One vector is turned by the same rotation once a tick. Each row is the vector after some number of ticks, and that number follows the row.
The counts run from 0 to 559.
[ -2  17  10   8   3  17 -22   5  -5  -7  11  16   2   2  -5  -3  -5  -5
   6   7 -12  -8  19  16   4   5  -1  -1  -1  15  -5 -18  -7 -10 -12  -7
  14   1   9  20   3  -4  -4  11  -6 -10  -4 -22  10  11   3 -16   1   8
  11  -1]  433
[ -4  14   2  -4  14  29  -9   8  -1   0  18   8   1   6   9  -7 -13  -1
  18   2  -6  -2   7  10  -5  16   8  -6   6  13   4 -15 -10  -1  -6   8
  13   0  -2   4 -10  -7 -13   9  -8 -10 -20 -21  -6  -6  -2 -13   5   4
   8 -12]  143
[  4   6   4   7  19  11 -17  13   9 -12  11   9   3  12   8   0  -5  -2
  17  18  -9  -6  20  -5   4  11  -3  -6   2   6   4 -12 -13   3  -4   0
  18   0 -13  -1   3 -14  -3  10  -5 -14 -19 -18  -1 -13   1 -12  13   8
   7 -10]  145
[ -1   7  10   4  20  19 -11  15  12  -4  10   6   3 -10   1  -5  -8  -3
   2  17  -6  -6  22   3   1  15   0  -2  -3   8  -1  -9   3  -7  -3 -17
  13   2  -2   7  -2 -21 -17  -3   2 -20 -14 -13  -7   0  -1 -14  12   8
  13  -9]  116
[ -2  12   0   1  12   7   5   0   4  -7  15   9   1  10  12  -8  -1   7
  23   1 -14  -1   3   7 -11  24  -3   9 -18  -5   0 -27  -3  -2 -10  14
   6   3   3   5   4   3  -4  -5  -9  -8  -2 -16 -10  -1   3 -25   2  15
  13  -8]  358
[ -5  15   2  -2   4  -2   3  14  19  -2  10   7   1   3   4   1   3   2
  15  10 -15   0  12  -4   5  26  -2  12 -19  -9  -2 -21  -2  -3  -8  11
  12   5  -4   8   4  -3  -3   0 -11  -9   3 -11 -12   5   8 -21  10  22
  12  -4]  382
[ -7  17   3   4  19  18 -15  11   0   7  12   9   6  10   6  -1 -13   8
  24  -2  -7  -8  10  -3   7  12  14 -10   5  12   5 -14 -16  -5  -5   4
  12   6 -10   9  -2 -16  -1   6  -3  -4 -10 -20  -1 -14   2 -13  11   8
  10  -5]  164
[ -4  14   7   7  12  24 -19  10  -5  -1   9   5  -1   1  -2 -10 -12  -6
  22   5  -8  -9  11   5   3   8  -1  -4   3  18   1  -6 -13   0   1 -13
  17  -1  -9  11  -2 -13  -1   8  -3 -13 -18 -17   4  -4   1 -15  10   8
  15 -12]  494
[-11  14  -2  -4  14  10  10  15  10   1  11   5  10   8   9  -3 -14  -1
  21  10 -10  -1   6  -4  -4  23   0  -5  -1   7   7 -18  -8   3   2   0
   9   4 -13  -3   2  -2   1   0  -8   1  -6 -19 -14 -13   6 -26  10  12
   8  -1]  171
[  2  14  -5   3   7  14  -4   4   2  -6   6   0   1   1   4  -7   2   5
  35  10  -8   8   9   0  -5  12   3   9 -16  -9   3 -19 -10   8  -2   9
  11  -2   3   7  -1 -14  -9   8 -11 -16 -15  -8  -9   1   2 -11  11  23
   9 -11]  325
[ -7  14   3   9   5   5  -1   7  11 -16  -1  14   4  -6   0   0 -10   4
   5  18 -19   0  31   1 -11  13   2   4  -6   9   7 -16   0 -11  -2 -16
   8   4  -1   2  10   1   1  -4  -4   4  -4 -25  -3  -3   2 -24   3  16
   5   2]  234
[ -5  14   5  -3  16  22  -8  11  11   4  16  12   1  -1  11  -3 -13   9
  10  -4  -5  -6  14  -1   6  25  15  -2  -1   9   4 -14  -8  -8  -6   6
   8   5  -5  11 -10 -12 -17  -3  -5  -9 -13 -14  -7 -10   0 -12   7   6
  11 -14]  530
[  1   7  12   9  25   1 -12  11  10  -4  14  18   6  15   3   6  -2   5
  17   6 -13   0   4  11  -4  11  -9   6  -7  -4   2 -20  -7   6 -14   9
   5   2  -1   9   3  -6   3   0  -6 -16   2 -15   1   0   2 -25   8  15
  10  -5]  3
[ -9  22 -11  -1  -8  24   3   0   5  -2   0   2   8 -11   6  -8  -7   5
  20   9 -11   3  23  -2  -5  12  12  -4 -15   8   0 -22  -3 -10  -3   1
  16   2  12   8   0 -13 -13  11  -8   1  -8 -18  -7   3   5 -10   5  17
   7   4]  261
[ -5   8   0  -1  15  10   0  17  11  -2   9  -1   6  -2   9  -5   2 -13
   0  22  -6  -3  13   7   4  16  -8  -7 -13  -3  -1 -21   7  -4 -11  -4
  13   4   6   6   1 -16 -18   7   2 -18  -4 -11 -13   7   4 -17  17   6
  11  -2]  93
[-12  14   8  -1  17  23 -18  16  -1   2  16   7   5  -3   9   2 -13   3
  11   4  -7  -5   8   0   2  21  12   0  11   4   6 -11  -9  -7  -5   4
   9   5 -11   6 -12  -4 -12  -3  -3  -4 -10 -21 -10  -7  -4 -17   4   8
   9 -11]  534
[ -8   9  -1  -4   9  25  -7  16   8   4   8  -7   5  -6   7  -6  -8  -2
  10  12  -8 -15  18  -5   6  23   1  -7  -3  11  -6 -14   4  -8  -1 -11
  20   1  -2   4  -2 -17 -17   4   1 -11  -9 -11 -12  -3   3 -14  10   8
  16  -6]  115
[ -1   9   9  11  13  13 -23  11   1  -4   7  10   7   8   0   0   1  -4
  12  18 -11  -8  14  10   5   0  -7 -10  -4   6  -3 -16  -5  -3 -13  -6
  18  -1   6  14   3 -19  -3  16   1 -17  -3 -12   6   8   1 -17  15   8
  11   1]  454
[ -7  22   9  14  11   6 -10  13   2 -13   5  19  -1 -12   1   2  -8   0
   3  12  -7  10  28   0   2   9  13   2  -7   0  13  -9  -8 -14  -8  -4
   5   8  -5  18   3 -11  -7  -1  -5  -3  -7 -26   0   0   1 -13   9  15
   1   1]  222
[ -7  17  11   7   7  12 -14   9   7  -3   8  11   0 -11  -1  -1  -7   7
   7   1 -17  -6  16   4  -2  24   6  19  -8   1  -3 -13   1 -14  -6  -4
   7   6  -1  18  -1   0  -7 -14  -8  -5   2 -14  -4   7   2 -22  -1  22
  16 -12]  384
[  5   6  13   9  27   8 -11   7   4  -7  15  18  -1  17   6  -6 -10   1
   9   4  -6  -4  14   9   3  11   0  -7  -1  14   6 -12 -10  -5  -9  -3
  10   5  -7   8   4  -9   1   0   0 -13 -13 -22   3 -10   1 -17  12   2
  10  -9]  519
[ -3   7  12   3  15  11  -8  13  -3  -6  16   8   3  10   1  -8  -8 -18
   3  22  -2   4  12  11  -3   7 -11  -9   1   6   2 -13   0   0  -8 -10
  13  -3  -1   4   2 -10  -8  10  -5 -19 -14 -27  -8   3   1 -18  14   7
   6   3]  105
[  2   7   6  15  13   6  -5  -2  -2 -19   2   6  -1  -1   6  -7  -3   1
   4  18  -8  -2  28   4 -16   5  -3  -1 -16   0   3 -18   3 -12  -4 -15
  11   2   7   2  14  -8  -7  -2  -2 -10  -8 -25  -5  -1   0 -20   9  17
   8   6]  275
[-10  14   1   1   5  19 -10   5 -13  -6  12   3   2   8   9 -13  -1 -14
   8  11  -9  -7   5  13  -3  11  -9 -11  -5   9  -7 -23  -2  -6 -15   2
  17   2   5   9   2   2  -7  17  -6  -9  -9 -26  -3   9   3 -23   8   5
  11  -1]  456
[ -9  11  -4  -4  13  22   6   9   6   3  11   0   4  -4   9 -17 -12  -4
  17   3 -11  -9   3   9  -8  26   1  -1  -9  13   2 -20  -4   0   1  -5
  10   3  -2   1  -6  -5 -11  -3   2 -11 -13 -12 -10  -6   3 -24   7   5
  18 -16]  505
[ -7  10   6   7   3  13 -15  18   5 -14   5   8   5   3  -5  -4  -6 -18
  11  25 -15  -6  18   6   0   6 -14  -1   1   9  -2 -15  -5   0  -7 -15
  20  -3  -5   3   6  -6  -1  14  -5 -12 -12 -18   3   8   3 -21  11  10
   9  -3]  84
[ -2  10   2   6   4  11 -13  14  16  -8   1   4   3  -8   1   0   4  -5
   6  22 -14  -8  23   2   8  11  -8   3 -16   2  -5 -17   2  -7 -10  -9
  19   2   4  12   5 -16 -11   8   0 -18  -5  -7  -2  10   5 -14  13  11
  13  -7]  446
[ -4  20   5  13  18   4   0   7  15 -10   1  22   2 -10   4  -1  -7   5
   2   8 -12   9  25   8   0  10   8  -1 -14   3  12 -18  -6 -12  -7   0
   2  11   4  16   1 -15  -7  -6   3  -3  -2 -20   4  -3   2 -13  11  14
   3   0]  218
[  1   0   8   2  25   9  -4  17  17  -2  10   5   6   3   2  -4  -8  -1
  11  17 -10  -8  14   0   1  17  -8  -2  -6  10   3 -13  -2   3  -2 -15
  11  -2  -9  -1   4 -17  -6  -4   2 -20  -8 -11  -9  -8   3 -21  17  10
  15  -8]  503
[ -8  10   5   0   8  20  -6   6  -9   1  17   4  10   8   0  -3 -10   3
  23  17  -1   7  11   2 -15   7   3  -3   4   0   1 -15   1   2   0  -3
   9  -8   6   2   2 -11 -11  12 -16 -12 -10 -26 -16   5   1 -16   2  22
   5  14]  289
[ -2  16   6  11  20  13 -16   8   6  -9   8  15   3   6   7  -4 -10   4
  16   3 -16  -9  12   6  -3  11   1  -4  -1  11   5 -18 -18   1  -7  -1
  10   9 -10   3   2  -1   6  -1   2   0 -11 -20   9 -15   0 -22   9   1
  10 -15]  539
[ -1   8  -1   3  17  22  -5  10  13   4   5   0   5  -3   6 -10 -10   5
  22   6 -12 -17  11   2   3  18   3  -4  -9  17   0 -17  -8  -2   2  -9
  14   5  -6   6  -2 -18  -7  -5   6 -10  -8  -5  -4 -11   2 -17  13   8
  16 -14]  506
[ -4  12   3   3  15  18  -4  15   8  -9   8   3  -1 -12   3 -11  -7 -17
   9  21  -7   6  12   9  -2  12  -6   4  -9   1   5 -10  -2   2  -3 -10
   9  -1  -3   5  -4 -14 -17   2   0 -19 -19 -11  -8   2  -2 -16  16   9
  13 -15]  117
[ -4  11  -2   3   8   7  -5   0   2  -1   6   1   2   5  11  -5  -4  16
  23  -4 -18 -15   9  -2  -4  26   4   8 -16   2  -6 -26  -5  -9  -4   6
  12   8  -1   8   6   2  -2  -7  -7  -3   2 -12  -8  -5   7 -24   1  18
  16  -6]  359
[ -7  19   4  10  15   4   2   9   8  -6   2  13   5  -2   1  -7 -15   6
  15   3 -16  -6  18   0  -1  17   7  -2  -7  15   9 -13  -9 -10   2 -12
   8  11 -12   5   7  -3   8  -9   0   6  -2 -24  -1 -15   5 -24   8  14
   6  -3]  193
